X: 3 groups of rows, each row roughly a mix of its group's hidden directions; one row fits no group:
X (92 x 10):
[[ 43   5  -2   8 -11  -7 -15 -42 -25 -30]
 [-16 -28  25 -12  -7 -19  -6 -53   0 -24]
 [ -4   8  -1   1  -7 -48  17  39 -37  -5]
 [-20  40   1 -44  29   1  13   2 -26   2]
 [-36  -6  24  -1 -20  -9  31  41  24  10]
 [ -8 -31 -20  35  -2 -12 -12  -6 -17 -48]
 [ 50 -25  -2  -8 -38  -1   2 -24  17 -14]
 [ 42 -21 -30  -9   4  12 -19 -15  28  31]
 [ 23 -25 -26  -1 -18 -29   1 -35  29 -23]
 [ 46  -1   0 -15  -7  12 -17 -21  41  27]
 [  1 -11  -6 -19   9  11  34 -33  30 -43]
 [ 19 -40 -29   5 -28 -32 -29 -13   9   4]
 [-14  16  29 -54   2  25  25  10   4  11]
 [-24 -39   5  14   3  14 -19  32  41   5]
 [  5  48  17  -2   5  -8  17  20 -45  14]
 [ 37   6 -30  16 -23 -13 -17 -25  32  21]
 [ 27  -5   7 -36 -20   1 -12  23   1  50]
 [-23  10 -23  32  33  20  -1 -16 -40 -11]
 [ 13 -24  15  18  28 -33   5  19   7  45]
 [  3  16   0 -46  26 -18  28   2  29 -25]
 [-24  19  18  -7  17 -29   7 -27 -31 -39]
 [  9  -1  -5 -17 -13 -41 -20 -39  38   1]
 [-20  32  18  15  -7   8  -2  25 -54   9]
 [  5   6   3 -34   1  34   5  34 -13  44]
 [ -6  13 -38  21 -11  36 -30   3  -8  33]
 [ 13   5   3 -12  22   0  -1  14  22  64]
 [ 15  21 -11  18   4  51   5  35 -24  -5]
 [-22  -2   8  -8 -28   1  17  -9 -11 -61]
 [ 25  25 -29 -33   1 -38   2  15   7  28]
 [ 37  -1   8 -31 -28 -43 -19  10   9  -4]
 [ 17  12   1   2  36 -40  -4 -17   6  43]
 [ 25 -39   4 -41 -25  -2 -22 -16  16  11]
 [ 32  -2 -53 -11   0  12 -23   7  29  16]
 [-27 -33  -4   7  10  -8 -32  29  40  11]
 [ -9 -17  26 -10  22 -29  13  24  41 -27]
 [ 21   2  20 -45  -3  -3   8  26  -4  44]
 [-22  -7 -12 -11 -27  19 -36 -44  11  19]
 [ -7 -41 -35   9 -23  12 -19  23  24  20]
 [-27  -2  -1  -2 -22  44  -6  -7  28  40]
 [ 14  22  45 -12  20  14  37   1  16 -23]
 [ 24   6 -42   0   4  27 -13  38 -24 -19]
 [  3 -16 -14   2 -26   9  53  31 -14 -22]
 [-28   5  19 -36  16  23  19  32  10  30]
 [ -5  29 -16   5  20  32  10  36 -28  29]
 [-15  -8  34  33   0 -44  19  18 -19 -12]
 [-24  12 -23  -5 -29 -18  14  -2  54   8]
 [-22  28  10 -25  47  -8  -6  -1  36   3]
 [ -1  13 -25  -9   2 -56 -23 -19 -28   3]
 [ 20  14 -30  15   4   9 -26  -1  25  51]
 [  5   2  -6  -4  48 -19   3 -30 -33  30]
 [ 23 -41   9 -13 -12 -17   5 -11  39 -33]
 [-22 -27  14 -40 -12  20  -9 -43  10  -2]
 [-18 -13  21 -35  20   7  18  -8 -29 -43]
 [  0  29   3 -23  14 -24  50   8 -16 -27]
 [ 13   0  31  25  22  -6  -7   5 -56 -12]
 [ 13  10  60   7   9  -7  23  28  -4 -15]
 [-53  -4 -26  20   2  30 -13  11 -23   9]
 [ -9 -25  14 -34 -35  12  31  13  28 -18]
 [ 32 -51 -23  31  10  20  -6  -1   0   6]
 [-24  19  -5 -10  14  41  47  -3  -4 -23]
 [  7   4  20 -13  18 -19  20  -1  22  59]
 [ 19  36  25 -22  22 -45  12  -5  -6 -10]
 [ 16  18 -42  23   1 -11 -27 -19  26  30]
 [ 49   1 -15 -10 -32  10  12  21   7  33]
 [ 19 -53 -11   4 -21   0   5  18  38  13]
 [ -5 -17 -33  12  21  41   1  -2 -18 -40]
 [-25  -1 -65 -20   1 -20  -1  -2   0   5]
 [  5  -3 -33  26 -28  37 -23  26   1 -23]
 [-20  -9 -27 -18  11  28  28 -28  27 -30]
 [ 17  29  19   2  31  23 -18   2 -42  25]
 [ 25   8  -6   8  -4 -17  -3   3  35  57]
 [ -4 -14  36  11  20 -15 -36 -37  17 -20]
 [ 27  10 -33 -18  30  16 -28 -32   2  22]
 [-30   3   2  -1 -47  21 -28 -22  26  14]
 [  1  25 -16 -10   4   2  22  26  57 -12]
 [ 14 -29   9  18 -28  -4 -32 -19 -11  44]
 [  8 -15 -22  -6  -6 -22 -39  23  28  39]
 [-31   0 -17  -1  11   8  -7 -16 -26 -57]
 [-14 -42 -11 -20  23 -13  15  17  37  24]
 [-12  32   1 -37 -34  13 -22  23 -25 -13]
 [-10 -22 -15  28  35  41  30   3   8 -14]
 [  3  -2  28   5 -20 -50  -7 -17  -8 -39]
 [ 34   9  -3 -29  11 -25 -17  -5  44  23]
 [-12   9  -5  15 -21 -20 -43 -40 -25  15]
 [ 24 -38  15 -17   3 -37  23  -3  29  20]
 [ 41  12  47  -8   6 -38   3  -2   5  -7]
 [-15 -17   1  13  -8 -53  -1  34 -27 -14]
 [ 12 -25 -39  -7 -13   4 -29 -39  26   9]
 [ -9  17   8  19  -6 -22 -20  31 -47  26]
 [  6  31  12   0  13  21 -15 -18 -52 -25]
 [ 38 -16 -32 -16  11   0 -17 -27  28  27]
 [ 26 -15  27 -27  11 -14  35  29  27  12]]

one row of each group, then the others: which group is each in?
[-13   1  24 -10  29 -41 -12  34  31   1] : (4)
[-24  41 -29  13  -1 -11 -11 -15  14 -41] : (89)
[-23  45  18 -26  14   1   9 -21 -29 -24] : (51)

[-15  -5 -20   3  -7 -31 -14  54  -9  28] : (4)
[  9   4  -7 -36  38 -14   3 -17  23  42] : (51)
[-14  42 -12 -14 -20   4 -21   4  14  48] : (89)
[ 14  14 -34 -23 -14 -21  47   6 -21 -14] : (4)
[ 54 -12   3   3  15  -2 -15  -6   2  45] : (51)
[ -4   8  20 -28  -1  21  36  44  24  -8] : (89)
[-15  -8 -10  33 -25 -28   1 -11  -5 -50] : (51)
[ 10   1   3   5  29  19 -20 -14 -54 -28] : (51)
[-32 -17  13  -3  31   5  -4 -23  38 -34] : (4)
